0: [108 115 108 126 126 126 116 131  94 149 111  60 105 122  84 132  94 102 115  98  76 106  98 109]
1: [169 175 144 134 255 142 170  96 155 185 128 229 227 230 192 209 241 134 105 192 120 255 162  93]
2: [167 156 177  76 179 139 131 161 149 136 105 219 179 160 133 189 239 229 136 161 150 210 176 125]
3: [ 90  90  70 118 118 125 106 100 113  81 115  86 105 104  88  95  84 109 122  93 101  87  85  79]
4: [105  75 115 139 139 118 110 120  82 126  91  85 104 119 104 121  85  90 115 113  99 111  98 123]
5: [142  97 164  75 109 115 127 128 165 110 103 156 101  90 156  92 109 189  81 122 129 129 135 109]
6: [147 100 108 111  99 109  93 110 119  93 110 128  91  98 108 108 125 125  82  94 114 153 108  80]
7: [ 86 156 139 255 131 169 247 190 174 166 204 119 212 159 185  86  91 171 121 175 160 104 143 255]
8: [126 155 149 135 146 112 143 137  90 174  89 128 140 162 148 176  92 108 125 142 106 147 130  78]
9: [100 108  93 130 114 107 115 123  94  99 137  66  89  94  75 108 101  98 129 105  80  92  99  98]
10: [140  98 185  73  96 103 145 135 192 110 100 159 142 110 152  98 130 197 118 140 150 107 142 101]
11: [226 255 214  93 255 129 189 187 152 181 232 255 255 255 200 255 255 255 196 202 226 255 188 204]
12: [ 86 131 141 151 155 132 142 131  84 133 115 124 164 145 115 110 118  84 130 130 156 134 102 140]
13: [115 143 135 133 124  97 128 146  98 118  98 134 100  99  99 137  94 111  99  99  96 106  88 129]
14: [255  88 180 135 205 142 162 160 145 182 121 141 115 176 118 209  96 171 154 195 176 159 144 119]
15: [148  85 106 161 105 127  93 128 103 108  92  82  94 104 111 106  64 122 110 119 147 101  78 132]
16: [107  98 102 118 123 105 109 115 102  88  82  83 112  90 113 100  90 118 105  98 129  98  83 103]
17: [181 134 255 100 255 170 230 244 255 189 215 255 180  92 157 254 180 244 113 255 155 164 255 167]
18: [ 74 211 185 222 235 156 195 209 255 160 188 245 141 160 242 151 140 210 113 255 118 207 228 229]
19: [100 116 131 131 102 119 108 112 114 106 110  89 109 100  93 106  73  94 104 108 113 109 115 125]
20: [120 133 115 100 127 107 108 109 141  87 123 156  91  85 136  77 127 149  97 114  92 138 109 113]
21: [138 107 122 110 103 114 117 108 124 111 115 112  94  77 136  91  96 158 118 101 130 109 117  78]
22: [114 143  67  98 124 141  88 109 141 141 186 170 123  84 118 150 205  89 186 101 143 128 116 113]
23: [113 133 116 113 140 140 126 128  78 150 100  58  95 112  89 138  93 116 109  96  77 116 106  86]
24: [141  90 120 150  97 131  97 116 117  89 105  98 112 106  92  90 101 113 129 105 168  91  89 135]
25: [107 140 101 110 128 143 120 130  88 141  93  54  97 116  93 130 106 119 113  91  73 109  92  81]
26: [129 184 187 115 130 196 156 111 255 217 255 255 255 152 212 229 255 101 255 150 255 244 169 164]
27: [153  75 108 135  86 123 113 113 103 103 112  78 117  97 123 104  94 135 145  94 163  86  91 100]
28: [128 153 178  94 150 134 131 103 202  76 113 233 131 124 194  93 196 166 128 134 157 160 149 166]
29: [ 84 125 143 147 155 122 152 125  83 129 113 120 160 139 110 109 116  79 125 126 150 134  99 133]
30: [136 100 125 134  97 127 109 125 122 118 105 106 105  76 113  89  76 156 114  93 129 118 105  85]
31: [108  97 153  79  89 139 143 106 175  95 147 158 159 104 136 102 163 144 160 125 132  81 138  80]
32: [ 97 124  97 102 109 158  97 110 133 159 206 157 132  86 145 154 203  95 207  83 136 120 135 106]
33: [126  90 100 111 116 115  74 101 138 101 101 130  82  87 110 105 112 133  89  89  98 156 116  81]
34: [ 97 106 139  61 117 125 123 107 174  94 130 161 143  97 138 114 157 140 157 111 139 102 120  84]
35: [133  86 177  81  80 113 145 132 182  95 117 149 140  97 127 100 136 172 133 140 134  90 126  87]
36: [107  95 106 115 127 104 116 130  87 109 117  64  99 102 101 123  91  94 111 110  90 109 109  95]
37: [124 133 121 140 142 132 147 138  88 167  93 105 133 161 125 144  84 101 136 140  95 126 127 115]
38: [131 177  82  95 144 176  70 102 140 174 188 202 151 103 130 158 239 115 187 109 157 150 126 128]
39: [ 94 158 123 255 124 170 233 188 175 157 197  97 207 158 180  77 106 172 126 161 145  96 147 255]
40: [130  74 106 147  91 110  94 118 101  82  96  75  87 108 105  76  74 102 106 104 132  80  94 129]
41: [130 150 149 136 142 110 142 134  88 174  84 122 137 155 148 168  90 118 122 142 107 145 127  87]
42: [ 94 150 124 229 105 146 194 174 166 145 175  71 176 157 159  76 107 145 119 154 143  77 138 255]
43: [ 90 163 148 255 138 172 252 197 175 163 209 130 214 168 183  98  85 176 126 179 165 123 155 255]
44: [158 131 101 106  75 104  97 100 104 108 122  73  95 145 105  88 162 109  89 120 137  89 159 104]
45: [149  79  70 142 114 118  91 121 112 119 131  99 105 131 157 125 118  99 107 143 105 102 122 137]
46: [162  92 118 158  97 130 106 119 108 107  94  93 109 109  91 101  88 123 136 106 173  82  78 135]
47: [117 117 147 141 134 135 148 149  86 157  97 122 139 156 132 156  82  91 130 148 104 165 125 112]
48: [208 164 139 139 255 128 184 105 160 176 106 196 208 239 186 211 212 129 135 203 144 238 158  95]
49: [ 93 147  92  83 123 122 100 112  90 100  85  76  88  99 109 130 126 109 114 104  89 119  91  76]

[162 137 102 112  71 111  97 109 107 111 125  71  93 148 101  89 162 108  98 126 135  85 161 113] 44
[113 133 147 135 127  95 134 155  99 133  99 136 101 107  98 144  89 111  92 103 101 111  79 126] 13
[201 124 255  77 217 147 182 214 253 170 142 255 152 107 122 184 184 243 116 197 169 145 248 118] 17
[ 92 194 135 185 158 157 181 157  85 138 157 166 207 188 146 115 131  92 158 154 185 192 133 179] 12
[164  88 103 141 126 127  84 125 108 111 100  94  78 130 122 124  77 119 100 133 148 111 104 132] 15
[ 81 229  73  73 130 157 144  96 184  89 168 206 175 173 131 154 241  81 169 148  99 169 177 102] 38
[ 91 181  95 176 134 146 164 134 109 126 151 125 183 172 130 101 110  83 153 129 161 158 105 169] 12
[175 128 139 107  94 109 124 113 113  93 112 158 142 131 134 115 171 127  96 112 142 165 122  94] 6
[ 88 110  61 103 106 117  89 104 125 119 155 134 108  93 119 117 153  70 151  97  98 117 119  94] 22
[130  79  93 142  94 105  84 117  96  83 113  56  80 119 127  75  89  76 107 108 118  75 116 140] 40
[ 91 111 110 103 102 150 118 114 104 160 207 120 123  85 146 150 184 101 195  86 128  79 156 118] 32
[129 113 111 104 108 106 108 110 120  97 113 111  91  81 134  75  99 151 105 102 111 104 103  84] 21
[255 148 255  99 163 152 255 255 255 240 230 212 153 191 195 255 107 255 203 255 253 155 255 174] 17
[102 113 132 133 104 116 110 111 113 102 110  90 108  98  93 106  74  93 109 107 116 112 111 127] 19
[ 85 118  77 101  98 123  85 100 112 132 161 143 127 113 139 132 171  69 152 111  98 122 131  98] 22
[ 88 104  73 119  89 136 111 113 134 123 184 136 109  86 150 139 180  80 184  89 112 109 127 113] 32
[170 104 150 111  77 135  90 133 153 138 125 120  87 131 112 119 175 122  81 129 109 113 161  91] 44
[102 155 146 106 156  95 122 122 218 124 134 172 109 118 152 111 136 164 110 189 110 158 159 172] 28
[230 155 225 122 136 108 180 132 131 107 124 254 245 192 184 148 255 128 117 118 174 213 153 150] 2
[ 96 185 135 181 157 143 191 158  83 154 143 166 213 184 159 133 131 102 158 156 182 191 123 189] 12
[253 183 255 110 108 107 200 195 203 135 203 163 185 173 191 171 119 255 166 222 217 114 223 140] 14
[107  89 111 146 129 133 122 127  85 127 100  88 110 125 102 130  82  80 118 121  94 126 109 139] 4
[166 101 132 106  84 117  85 110 135 150  96 118 107 131 110 127 161 144  91 121 129 151 131 104] 6
[106 102 124 133 159 117 117 110  81 139  86  93 125 117 132 149  94  95 109 106 108 106  94 104] 4
[ 95 190 123 181 153 153 185 158  82 142 150 162 207 188 152 116 125  92 163 150 176 193 127 181] 12
[136 147 168 114 140 115 164 143 216 109 131 229 150 172 112 204 200 137 119 161 122 248 133 159] 2
[114 131 127 135 160 137 118 111  91 163  86 100 120 138 128 135  86 121 123 121  98  88 121  90] 37
[255  93 203 116 193 144 177 157 147 184 169 140  99 153 113 206  90 197 196 181 201 159 166 111] 14
[108 109  89  75 135 107  90  96 120  80  83 109 107  85 149  93 110 139  97  91 107  86 107  80] 16
[133  78  75 136 106 112  81 111 117 103 142 107  98 123 151 118 130  94 115 128  96 106 115 128] 45
[ 83 118 125 100  89 170 109 106 109 172 218 130 139 100 162 159 203 117 197  92 131  75 163 119] 32
[ 82 251  75  71 130 154 150  95 185  98 177 211 188 179 128 167 255  79 181 149 111 173 180 108] 38
[162 106  99 112 129 115 116 126 129 136 142 134 139 155 166 139 142 121 112 169 106 118 144 126] 45
[106 115  83 104 128 120 100 100 119 133 100  76  88  96 111 131 108 111  97  96  84 144 111  75] 49
[136 104 121 148  89 144  92 133 114 124 101 104 117  88  92  93  79 141 125  89 142  99  93 115] 30
[236 182 255 102 108  95 187 191 209 128 193 169 186 172 194 150 123 255 159 210 208 110 218 143] 10
